In the rows, 128 means zero.
The same turns and mirrors carry the whole set onto itself and the rows of a family onto each other. Which other rows belong to the same family as each row named below? List them in the order they appear above.
These 40 rows form 10 families of 4 rows each.
lar: [106 142 123 144 189 143 154 132 112 122 113 133 130 115 140 158 145 170
  95 120 122 127 119 131 156 135 120 143 119 124 120 113]
Deba: [110 100 124 136 175 140 154 148 129 132 107 127 143 126 140 141 148 172
 101 140 139 138 118 123 171 134 130 137 107 131 117 111]
rus: [124 122 110 109 195 150 158 146 114 128 102 137 136 121 137 143 147 167
 105 124 123 127 129 127 170 137 126 136 108 115 128 108]
duze: [ 76 130 160 102 140 115 140  89 108 139 143 148  91 132 145 157 141 143
 131 108 145 141 125 149 149 118 119 136  94 123 124 143]
Nevu: [105 122 121 130 186 153 151 138 112 123 106 132 138 119 147 163 163 163
 112 134 148 141 126 115 178 132 134 129 108 106 128 128]
dabi: [ 97 124 137  99 159 106 146 132 102 139  99 159 100 147 125 124 118 156
 138 115 162 163 138 163 137 138 148 129 139 104 153 131]
fali: [115 116 132 125 155 123 146 131 152 160  99 150 121 113 117 138 117 121
  88 106 135 142 149 121 153 159 122 154  97 132 121 129]
zugab: [133 126 143 122 164 115 131 135 143 136 118 153 127 113 106 122 120 151
  89 111 133 140 157 115 160 136 118 149 119 136 123 142]
Veves: [ 78 120 140 110 137 122 125 106  96 140 130 132 102 122 134 167 120 125
 122 120 145 131 129 160 141 112 143 154  97 110  98 141]
dis: [112 130 123 135 176 145 131 145 120 142 103 143 148 116 130 143 146 163
 104 152 113 134 137 151 171 116 140 135 118 128 122 121]
mut: [ 70 105 134  96 149 115 148  96 100 127 127 149  87 106 149 158 139 136
 130 112 135 141 121 150 172 110 129 142 100 121 131 138]
raba: [116 108 153 121 195 149 163 135 126 124 102 119 123 125 129 137 156 151
 111 117 130 139 136 123 182 128 133 132  97 134 128 109]
poral: [ 94 122 153 112 137 118 150 117 138 162 105 166 136 123 136 119 134 132
  90  80 133 131 146 125 155 132 130 157 113 135 121 141]
Kupi: [107 117 143 129 145 112 156 125 147 160 107 174 128 125 110 135 135 126
  86 103 125 130 161 129 146 140 126 150 126 124 119 124]
zud: [ 98 120 134 112 136 112 152 113 110 134 138 148  81 128 146 160 139 131
 134 117 143 133 110 155 170 102 123 143  92 122 133 136]
fube: [ 94 112 140  98 164 109 162 135  88 129 112 169 114 125 113 150 116 159
 113 114 154 160 153 170 136 140 165 131 141 118 126 148]
dipi: [ 80 118 145 107 143 107 147 106  96 138 122 139  92 118 153 169 110 138
 132 113 157 151 112 160 157 114 127 139 109 134 126 141]
gotu: [ 99 123 142 103 170 126 150 130  95 140 118 163 115 144  97 144 111 161
 122 107 156 166 152 168 142 139 160 125 133  90 120 132]
lofa: [ 94 108 145  80 163 130 149 119  79 135 116 170  99 140 123 136 113 154
 127 111 143 144 137 168 141 131 150 122 146 110 118 138]
fene: [ 97 129 143  92 160 117 174 133 108 126 114 166 125 162 122 120 132 157
 133 117 158 152 149 166 138 147 157 147 121  94 130 132]
dazi: [110 121 143 105 150  94 149 109 107 155 140 138  99 131 126 154 124 119
 130 114 134 133 101 138 162 119 119 141  87 135 117 138]
Kime: [ 80 149 139 110 137 109 154 107  90 154 122 157 107 122 153 151 151 145
 137 121 141 147 113 155 146 109 134 149  95 122 114 143]
Tupav: [122 128 136 130 194 144 172 126 103 128  97 124 119 115 123 161 154 162
 104 134 127 118 125 141 179 131 125 141 109 119 129 129]
vuzo: [122 114 119 121 187 164 137 139 121 136 125 117 142 124 121 157 132 158
 105 126 135 117 125 129 174 123 126 140 108 118 131 131]
Bom: [ 77 116 135  86 164 121 151 144 110 126 111 154 119 145 123 150 113 145
 134 120 150 126 127 168 129 119 163 119 134  99 134 134]
Fovi: [ 88 142 135 108 137 112 145  86 115 124 136 152 110 137 138 162 134 154
 122 113 145 142 112 145 170 119 139 154  78 119 119 134]
mezez: [103 117 145 127 153 127 133 135 141 148 115 154 129 122 123 118 134 134
  84 105 112 145 147 109 141 158 128 137 114 125 124 118]
Tilab: [102 119 132 133 175 150 156 136 117 118 112 127 131 132 146 141 142 163
 120 140 124 133 129 113 183 128 129 125 106 109 127 101]
Fabus: [116 111 141 135 136 118 150 131 148 145 115 155 128 137 108 132 114 137
  90 120 129 147 160 115 143 149 125 138 119 129 109 129]
gilu: [ 95 120 139  98 145 125 146  90  87 142 146 154 100 131 129 165 134 145
 112 125 146 148 112 159 165 116 128 137  89 132 110 123]
Sis: [ 93 111 142 120 154 136 143 134 156 154  93 153 129 118 117 130 142 116
  99 125 125 161 145 123 142 124 121 124 100 124 119 138]
nuvel: [ 98  90 145 111 162 131 150 142 151 164 103 158 121 141 131 131 128 132
  82 108 142 138 154 112 159 151 125 143 115 115 122 143]
Siv: [ 80 123 133  86 161 127 151 113 116 160 116 173 129 149 119 141 133 159
 136 117 157 157 132 168 144 141 169 125 134 110 125 145]
tiz: [112 116 145 132 169 125 148 148 132 157  92 139 121 134 104 129 122 117
  98  91 129 127 151 122 137 132 119 145 104 124 127 129]
Gaba: [108 116 147 109 170 109 145 127 142 156 106 153 122 123 108 137 124 124
  92 104 135 136 165 123 163 148 107 136 117 115 133 157]
Sofos: [103 131 126 120 186 160 162 128 110 118 107 131 156 123 146 140 158 174
 113 112 153 141 117 138 163 135 144 136 124 129 120 139]
feluv: [ 91 120 154 105 170 114 155 128  94 138 112 166 113 153 117 138 123 181
 132 122 168 139 137 172 142 133 159 126 134 112 126 144]
ruzap: [116 117 143  97 186 126 147 129  93 151 113 136 120 142 100 131 115 163
 141 119 142 153 128 152 148 149 158 133 136  95 130 133]
Ditop: [108 130 157  86 152 115 171 121  88 141 126 160 112 127 134 139 121 156
 124 127 164 144 144 161 137 150 166 144 129 106 105 142]
pegar: [ 79 129 132  90 153  95 151  81 118 128 120 146  98 128 152 155 130 148
 142 100 146 134 115 146 163 122 140 129 108 118 119 129]

Which other rows belong to the same family as mezez? Deba, dipi, lofa
Which other rows belong to the same family as Veves? dis, Bom, Sis
Which other rows belong to the same family as fube? mut, Tilab, Fabus
Which other rows belong to the same family as zugab? raba, Ditop, pegar
Which other rows belong to the same family as poral? dazi, Sofos, ruzap
Which other rows belong to the same family as Siv? Kime, vuzo, tiz
Which other rows belong to the same family as duze? rus, fali, feluv

The same turns and mirrors carry the whole set onto itself and the rows of a family onto each other. Which other rows belong to the same family as each row named below? List them in the order they appear above.
These 30 rows form 5 families of 6 rows each.
mota: [119 128 140 118 127 149 108 122 165 142 111 136 113 108 128 111 134 123
 135  97]
zom: [109 116 127 132 133 127 129 168 154 129 132 134 135 122 151 119 110 120
 114 119]
Mavo: [138 137 126 110 171 147 124 139 127 144 140 137 128 120 129 120 133 113
 119 114]
dus: [133 130 133 122 172 142 116 139 135 137 156 135 115 119 117 116 134 107
 117 111]
mer: [121 122 120 161 117 129 124 105 118 105 112 120  93 101 147 141 111 136
 144 109]
morov: [118 117 120 145  94 121 121 102 107 109 118 108 111 112 144 148 125 137
 142 109]
dogib: [116 115 121 157  99 126 127  97 123 108 110 117 113 107 147 156 128 127
 140 112]
laba: [129  89 123 140 115 138 156 127 107 112 124 125 106 139 126 130 132 146
 122 132]
Nipu: [124 130 121 118 139 122 124 166 154 137 133 141 121 120 144 123 101 121
 125 107]
tupun: [117 120 115 111 147 135 125 153 146 128 135 135 132 131 149 118 109 111
 114  98]
Dup: [132 139 124 117 165 148 117 141 133 140 155 133 133 128 124 112 139 112
 116 103]
Pobom: [139 131 121 116 139 138  97 137 163 138 118 123 106 111 128 115 128 120
 131  94]
Davag: [126 135 140 127 170 150 121 130 137 127 148 137 140 111 124 124 140 116
 119 130]
zole: [120 132 129 169 105 124 128 108 111 138 133 128 108 119 135 148 167 141
 129 119]
guvom: [136 140 133 108 140 141 109 131 160 146 121 142 110 116 121 118 128 127
 134  97]
zezad: [124 127 123 156 101 117 132 101 104 140 135 125 120 114 124 146 160 140
 135 122]
Gup: [128 127 128 154 105 125 123 104  92 124 143 115 117 119 120 141 159 138
 133 119]
refot: [125 128 115 113 148 130 126 164 141 141 127 133 124 121 156 121 106 112
 119 104]
rufet: [131 142 118 113 140 144 101 130 157 138 124 129 122 117 137 117 128 118
 127  84]
Gadit: [122 111 118 112 150 123 123 157 147 125 132 139 123 125 142 128 103 110
 111 110]
fuz: [115 122 123 159 109 135 138 102 116 113 116 110 108 110 160 152 123 138
 141 120]
Tuvo: [137 140 131 115 173 144 127 144 137 132 148 139 126 118 122 123 123 120
 123 125]
Sezun: [112  93 131 152 107 134 158 116 102 115 136 116 118 133 132 137 130 123
 127 131]
Det: [119 100 129 142 110 140 158 112 103 123 127 122 115 138 138 141 147 141
 121 136]
sig: [134 138 125 110 141 142 108 135 151 154 116 138 112 116 135 116 132 117
 129  89]
dafed: [114  99 126 140 103 126 146 116  88 112 138 117 120 136 132 138 130 134
 124 127]
Seza: [118 122 117 153 100 120 137 101 110 123 121 110 113 102 152 148 119 136
 147 115]
Moga: [121  98 121 139 108 129 158 111  96 126 133 114 124 129 132 140 136 141
 132 138]
damim: [129 124 126 169 108 129 125 110 108 130 135 113 119 120 117 145 169 133
 129 126]
rila: [131 130 123 168 119 115 120 119 108 129 138 142 105 117 118 144 165 142
 122 115]

Which other rows belong to the same family as Mavo? zezad, refot, sig, Seza, Moga
Which other rows belong to the same family as morov? tupun, Dup, Gup, rufet, dafed
Which other rows belong to the same family as Davag? mota, zom, mer, laba, rila
Which other rows belong to the same family as dogib? dus, Pobom, Gadit, Sezun, damim

The same turns and mirrors carry the whole set onto itself and the rows of a family onto each other. Which other rows belong to the same family as each row named below? List them in the order they appear above.
These 33 rows form 11 families of 3 rows each.
Lef: [141 121 132 148 124 133 131 124 142 127 125 133 131 102  99 136 126 129
 114 124 123 106 101 120 116 141 130 121]
Sus: [155 113 128 126 134 116 148 113 135 125 115 104 137 151 154 123 104 131
 150 113 143 110 136 114 114 111  86 152]
Fafuf: [118 139 130 107 110 139  93 108 113 139 148 125 114 114 112 133 114 143
 157 121 125 134 176 119 133 128 147 154]
Zan: [151 111 141 125 130 121 139 125 127 132 112  90 139 156 153 110  95 126
 152 115 152 117 137 123 122 109 110 152]
laruf: [113 131 136 122 117 135 104 113 104 147 143 130 118 103 122 126 110 144
 164 121 130 137 173 112 138 127 140 172]
vobit: [110 141 131 112 114 138 100 114 109 144 149 125 135 115 122 129 124 153
 152 123 138 135 174 115 133 128 142 175]
tukas: [146 106 128 126 140 125 132 117 128 126 116 105 131 161 156 116 108 131
 152 111 143 106 138 122 110 101  98 150]
voke: [132 111 136 123 139 122 139 117 125 128  93  94 140 159 158 121 116 132
 151 122 144 117 135 118 118 118  99 144]
lub: [141 117 141 153 123 136 130 129 142 124 131 146 129  95 106 136 126 136
 125 128 123 104 112 122 124 139 139 114]
Zuso: [131 120 142 140 121 133 132 125 138 119 130 139 134  98 107 130 132 128
 119 115 115  96 102 106 122 138 129 117]
Foma: [118 142 131 106 125 132  98 112 107 138 145 127 119 119 120 131 119 153
 157 114 127 133 174 119 133 130 151 172]
Gegu: [152 120 142 117 140 129 142 120 133 136  97 103 150 153 141 117 100 130
 146 127 156 118 144 115 112 125  91 150]
Vefi: [148 118 139 121 144 123 135 115 131 128 101  97 137 158 150 112 112 132
 158 118 146 106 136 112 114 114  93 150]
viro: [159 117 132 114 138 120 133 124 128 137 101  92 139 162 149 118 112 140
 152 122 140 115 142 111 120 118  97 149]
zitol: [132 121 137 142 133 136 130 130 152 118 125 138 141 104  94 130 135 135
 119 126 122 111 104 122 118 138 139 124]
Bage: [125 126 144 132 128 140 134 121 141 108 135 139 135 106 108 143 135 142
 119 133 120 118  96 121 117 129 135 123]
Puf: [152 113 129 115 130 119 132 108 133 134 107  99 132 160 153 116 108 121
 154 121 150 116 137 108 120 107  96 152]
sop: [116 142 128 112 120 131  94 110 119 133 141 134 114 109 114 129 119 144
 150 116 132 130 185 121 120 120 141 170]
pogar: [117 136 144 110 110 125  99 105 114 139 145 123 114 125 114 134 113 150
 160 124 128 136 175 114 138 128 136 173]
Ginu: [122 132 129 112 109 138 102 106 108 134 136 129 118 126 123 115 122 154
 161 112 122 129 168 117 149 143 149 172]
lim: [124 121 141 132 126 131 137 129 143 128 124 142 140 108  91 125 140 137
 117 123 116 106 105 127 127 140 129 123]
zad: [146 122 137 148 131 130 124 134 145 131 120 146 133 103 105 126 137 129
 117 124 119  98 110 128 120 136 136 123]
lovi: [147 115 132 111 138 113 135 117 125 129 103  94 143 149 155 126 101 121
 148 120 137 118 138 118 113 107  96 155]
Sifod: [105 140 133 117 112 135 110 107 113 125 150 134 114 115 111 123 113 139
 155 117 126 127 177 101 131 128 143 167]
rit: [144 135 137 138 129 130 139 136 140 116 118 133 137  94 106 138 137 120
 119 129 113 105 108 124 125 135 130 123]
Geg: [129 118 135 136 127 127 140 138 144 122 134 147 132  96 105 134 134 128
 121 115 122 113 103 120 132 135 124 121]
Neni: [139 112 142 125 133 117 138 124 139 129 100  94 140 150 154 119 103 123
 159 115 136 127 140 120 118 110  90 146]
dedek: [116 125 132 110 111 136  94 116 115 138 140 127 125 107 116 118 109 139
 157 120 136 132 176 113 137 129 155 165]
tikem: [132 124 141 136 130 128 130 127 148 116 122 140 133 103  96 140 139 139
 120 134 128 104 102 109 117 139 127 124]
Gere: [117 124 134 112 113 137  99 108 111 134 144 122 116 122 109 132 121 159
 154 115 129 134 169 117 132 131 154 171]
Vez: [136 117 133 140 128 132 132 133 137 122 127 141 128  99  92 140 131 137
 121 139 118 115 110 114 130 143 134 119]
mibu: [157 108 137 122 129 126 140 121 136 126 105  89 137 153 147 122 116 134
 147 112 151 119 132 109 123 116  89 147]
Lale: [124 134 134 106 113 127 100 105 122 137 136 130 116 113 117 128 111 144
 159 120 127 136 186 125 136 120 144 166]

Which other rows belong to the same family as Lef? Fafuf, Puf
Which other rows belong to the same family as lovi? Zuso, dedek
Which other rows belong to the same family as Neni? laruf, Geg
Which other rows belong to the same family as Bage? Gegu, Ginu
Which other rows belong to the same family as vobit? voke, lim
Which other rows belong to the same family as Gere? viro, tikem
Which other rows belong to the same family as rit? Zan, Sifod

